(in the rows, 128 means zero)
A single turn carries every row of the set below to another of its rows. Some are shown first; where does it send the rows asked next?
luda: [102 103 142 137 142 137 124 122  99  94 124 143 163 117 132 139 140 159
 121 105 151  90 158 167  74 152 122 122 139 133 140 116]
guri: [123 124 142 118 142 102 140 130  88 157 101 120 129 123 167 139 155 128
 120 127 134 123  93 159 113 103 174 128 121 152  85 130]
sut: [ 83 102 140  97 137 132 103 142 114 118 139 107 153 111 139 104 134 177
 129 106 116 121 133 189  89 126 115 113 153 136 152 125]
zok: [140 118 109 147 114 130 134 122 119  94 168 125 116 148 137 143 130  95
 117 138 146 126 129 104 125 155 109 133 102 145 104 129]
Naz: [113 135  83 154 134 135 107 137 120  84 137 125 128 164 143 136 111 126
  85 126 133 101 120 118 142 147 144 152 118 158 121 129]
lir: [146 138 127 113 135 114 130 154 134 130 128 124 175 167 108 137  87 124
 107 131 121  90 154 139 120 156 117 119 106 113 122 175]
peti: [146 133 117  93 158 131  95 177  91 159 105  95 100  86 122 108 114 124
 111 101  99 114 129 142 100 106 149 101 132 136 138 131]
rer: [127 127 130 117  94  96  96 154 146 145 141 134 115 125 145 119  96 117
 117 130 132 117 109 100 109 169 113 138 100 141 153 170]
tak: [138 131 164 127 125 121 136 137 113 137 123 129 127 136 168 168 126 133
 139  98 131 127 107 123 120  76 165 151 112 136 103 151]
laza: [119 125 114 143 131 115 119 149 132  96 150 104 147 132 133 122  60 112
 121 155 136  89 145 140 114 150 105 123 139 104 121 170]
dozi: [ 88 113 112 100 150 127 128 143  80 122 118 104 147 117 128 132 144 159
 132  87 143 107 144 183  87 147 111  87 140 135 114 120]
Sol: [116 118 168 132 146 138 145 109 105 115 120 106 132 119 166 130 140 130
 139 138 117 145  94 168  98  87 153 117 136 136  94 136]
vobi: [161 128 136  93 146 141 103 153 108 152 136 108 113  99 122 119 145 134
 132 122  75 150 122 140 100  97 131 109 123 156 155 130]
lakof: [144 138 112 141 138 141  74 181 119 153 107  89 128 109  94 112 113 133
 140 104  88 121 142 128  87 115 130 138 139 142 152 140]
fiz: [127 146 147 141 113 143  97 137 139 140  94 129 107 131 145 150  96 111
  93 114 154 123 112  98 106 168  98 112 113 132 132 153]

Naz turns into fiz
dozi turns into guri
laza turns into zok
Now find these:
Sol turns into vobi
lakof turns into luda

A single turn carries every row of the set below to another of its rows. Some are shown first; where does it send the rows asked next?
Toda: [121  91 126 130 148 121 172  93 107  88 140 119 137 134 104 129 168 163
 142 172 153 186 182 109 122 108  85 105 116  92 145 130 145 110 110 141
  95]
kuneg: [123 140 122 109 142 118 135 118  73  78  91  81  59 100 147 133 153 167
 148 144  82 135 120  78 181 101  87 106 146  93  99 150 145 144  99 128
  95]
tus: [154 129 128  95 174 123 117 122 115 101 110  98  77 103 130 122 159 136
 154 138  86 135 115  60 165 145  86 127 163  80 121 128 186 117 121 142
 119]
fis: [147 150 113 134 148  91 107 153 117  92 119 107 102  89 128 133 146 171
 175 137 113 147 105  87 175 144  99  99 147 115  88 122 181  83 116 154
  98]
Muf: [108 123 125 106 129 113 111 161  66  78 104  97  79 128 136 118 120 182
 136 142  98 149 109  92 165 129 109  86 136 107 101 118 146 114 122 157
 108]
zib: [109 154  95 127 140 122 137 104 121 108 143 117 139 130 106 132 120 207
 152 158 168 213 165  98 130 101 100 122 144  83 120 160 152 152 133 157
 123]
ket: [113 181 125 125 144 120 111  94 105  91 136 165 134  85 142 137 137 168
 143 151 160 182 142 114 119 115 121 137 151  52 119 187 166 120 131 158
 138]
Siz: [130 143 113 124 152  88  98 154  99  92 132 118  89  93 112 129 148 178
 165 142 103 161 113  89 195 151  90 106 141 110  89 118 174  94 108 149
 112]
Zezi: [100 158 163 135 170 125 129 101 102  90 105 168 127 100 140 125 160 151
 184 132 129 172 139 118 102 109 116 127 135  73  98 193 156 105 132 142
 141]
vik: [102 142 113 114 146 157 138  82  90  85 135 145 116  60 155 153 164 143
 124 134 125 180 184 110 124 147 105 151 112  61 112 167 154 126 121 161
  98]
sof: [106 133  95 115 129 156 173  97 101  88 138 113 135 122 116 143 172 178
 129 160 135 191 194 100 111 128 104  98 118  73 121 134 140 137 110 158
  77]
vedo: [123 120 123 139 126 130 161  87  75  93 159 141 110  84 154 181 148 146
 123 117 120 170 187 123 126 135  80 137 101  81 113 132 165 110 111 156
 114]
loze: [137 135 129  98 168 111 113 122 105  86 118 111  76 111 119 135 178 146
 151 151  76 139 111  58 178 137  92 124 168  81 126 139 174 111 111 136
 120]
kinip: [100 107 136 150 153 134 180 107 117  86 121 122 135 132 121 115 189 178
 172 158 134 179 167 114 117 119  99  91 119  89 122 125 138 132 134 167
  80]
kuber: [139 143 114 108 137 119 146 123  89  79  84  74  72  94 149 129 152 151
 166 135  86 139 110  75 158  95  98  96 138  88  95 142 152 131 100 123
  86]
sem: [117 151 140 157 144 118 135  88 119 114 149 109 119 142 117 129 134 180
 178 119 144 211 145 108 134 114 104 118 149  84  98 140 170 174 139 155
 151]
Zad: [111 142 151 143 150 116 120 103  73  98 117 162 125  95 145 129 134 146
 139 144 147 165 160 117 104  96 102 135 128  80 129 196 152  86 122 140
 143]
Fidi: [118 115 118 104 138 122 114 165  81  87  97  83  81 128 140 122  98 168
 160 136 109 138 121  86 155 136 109  93 135 104  99 119 157 121 127 158
 112]
Dibo: [ 98 124 141 133 141 152 168  89  87  97 140 139 101  92 162 180 161 153
 161 107 104 160 176 116 122 147  95 144 117  71  87 134 161 141 132 173
 113]
tokon: [129 141 132 153 122 104 134  77  97 118 158 104 120 132 117 148 122 170
 153 143 165 202 159 102 134  84  96 131 155  87 117 157 164 146 112 135
 148]

sem turns into kinip
tus turns into fis
Zad turns into tokon
Now find these:
Siz turns into Muf
vik turns into ket

